In the rows, 128 means zero.
One turn moves each row of this set onto another row. After a few examples, where does it send each row asked below?
suko: [146 116 118 154 141 128 101 142 111 132 144  91  98 139 116 153]
Lus: [119 149 103 141 114 128 126 122 115 148 132 136 100 160 137 170]
bip: [140 117 136 111 157 163 117 142 128 135 135 138 135 125 169 133]
zeg: [151 129 157 141  98 146 103 132 110 126 107 140 131 113 142 152]
sig: [157  99 135 131 108 122 126 100 132 151 166 116 119 117 117 125]
sima: [119 138 137 131 150  81 116 151  96 127 123 134 117 126 138 119]
Diz: [130 123  82 146 126 129 120 119  98 135 141 135 116 151 134 167]
pabez: [118  94  91 104 141 141 116 127 123 127 153 145 143 132 147 122]
lezif: [106 143 122 115 156 123 109 140 147 130 161 129 111 118 142 106]
tegob: [149 101 104 119 135 130 133 127 118 133 111 145 127 171 155 122]
did: [109 147 117 116 150 130 110 154 119 133 169 126 104 132 151 117]
Bib: [109 126 122 121 126 124 123 113 163 136 132 125 123  88 127 109]
gov: [163 125 142 151 110 132  97 136 105 125 117 145 130  97 140 140]
nove: [125 131 146 142 156  87 112 150 100 123 122 136 108 112 140 122]
gegap: [104 130 118 117 126 108 115 121 153 133 144 122 111 100 126 105]
vaba: [154  89 143 157 122 124 122 148 120 122 106 131 104 130 145 109]
dubib: [143 138 153 130  97 146 106 128 111 140  96 142 127 113 144 144]
Subur: [110 145 126 120 154  79 121 134 105 131 133 128 113 125 136 135]
zev: [110 162 128 125 106 135 127 117 125 164 122 147 113 155 132 136]
kif: [146 102 141 151 148 109 120 148  96 126 102 133 111 124 146 108]
lan: [153 107 112 151 118 127 118 116 118 145 157  92 108 115 113 143]
lur: [144 109  79 142 128 115 120 135  90 119 140 130 113 130 141 154]
bese: [108 147 106 131 115 138 122 117 120 160 135 140 104 159 133 155]
ralom: [104 141 141 103 117 132 136 124 133 146 116 114 129 130 167 156]
Saz: [112 106 122 130 111 131 121 105 153 137 119 123 123  92 121 120]
vor: [153  97 151 119 144 105 135 118 124 122 154 142 125 148 147 119]
tik: [148 106 138 118 136 137 143 126 134 126 151 110 152 143 146 158]
samo: [146 114 144 136  94 122 139 107 141 154 162 135 137 117 136 122]
vato: [158 107 111 152 129 118 111 122 119 143 156  88 102 123 115 141]
fodi: [126 139 148 113 108 138 123 132 130 140 101 129 138 131 151 161]

zev -> suko
lan -> gegap
Diz -> sig
Where do these go?
sima -> zeg
did -> vaba
vor -> bip

One turn moves each row of this set onto another row. After a few examples, where does it send each row asked below?
dib: [108 159 100 111  69 136 113 124 111 152 137 134 133 154 167 105]
vokag: [ 74 162 114 140 119 167 131 121 128 125 140 130 109 130  97 117]
dof: [ 95 119 100 158  83 140 150 132  99 130 161 140 107 170 147 153]
totok: [ 94 136 125 163 121 152 157 101 108 138 129 126  94 142 109 123]
Kete: [121 134 106 132  76 112 111 149 102 134 147 138 133 156 134 111]
Zosal: [ 68 151 117 148 128 167 140 119 117 126 146 132 114 128 102 134]
monit: [139 126 100 145  87 128 119 128 112 137 148  84 138 137 144 161]
redev: [ 82 150  89 148  92 143 167 127 110 113 152 130 116 152 164 138]
fuge: [140 121 120 137 113 133 102  98 119 107 143  93 107 131 119 131]
sobe: [120 155 126 121 110 177 118  94 133 117 155 100 125 127 138 113]
siles: [100 159 100 123  82 127  99 123  97  99 142 125 128 170 153 116]
Fase: [125 152 118 126  78 163 129 127 134 142 167  97 153 131 154 137]
fid: [ 93 122 104 157  91 144 152 127 105 138 172 126  98 175 131 149]
zades: [141 144  89 150  84 118 123 128  94 124 155 108 123 143 160 148]
lafe: [ 99 133 120 158 123 155 143 106 113 126 124 138  91 140 107 109]
taso: [114 162 129 126  67 141 133 101 104 110 167 117 128 132 171 139]
Zisul: [113 154 107 139 106 160  85 139 105 139 120 127 141 160 121 113]
Vizu: [ 71 149  89 141  88 137 155 119 121 154 169 132 113 137 142 147]
lomut: [136 142 115 127 106 154 109 127 139 155 143  86 125 127 111 129]
zata: [144 138 111 136 119 148  99 131 114 156 138 110 109 120 106 122]
Lif: [ 76 146  94 139 106 142 173 120 106 118 154 121 106 157 158 137]
kese: [133 154 133 138 112 142  96 102 105  95 143 106 100 132 108 120]
taliz: [117 170 129 109 111 181 102 105 123 141 138 107 114 130 130 116]
Patuk: [ 76 155  91 143  70 134 148 126 119 148 158 134 121 143 141 151]
vafu: [ 87 151  94 166 124 171 126 102 115 156 139 123 100 148 102 146]
rik: [ 98 153 142 122  85 147  95 115 110 124 131 141 140 141 122 102]
dob: [129 140 122 139  82 141 129  92 116 103 162 107 140 129 165 144]
vebed: [119 149 107 121  78 164 123 144 107 150 166 114 141 138 164 148]
lop: [121 161 111 150  98 121  99 105 100 129 106 126 120 144 128 105]
dom: [ 93 146 100 151 115 170 117 109 121 154 127 126  92 151  97 137]

lafe -> dof
Fase -> sobe
lop -> Kete
Where do these go?
Lif -> totok
taliz -> taso

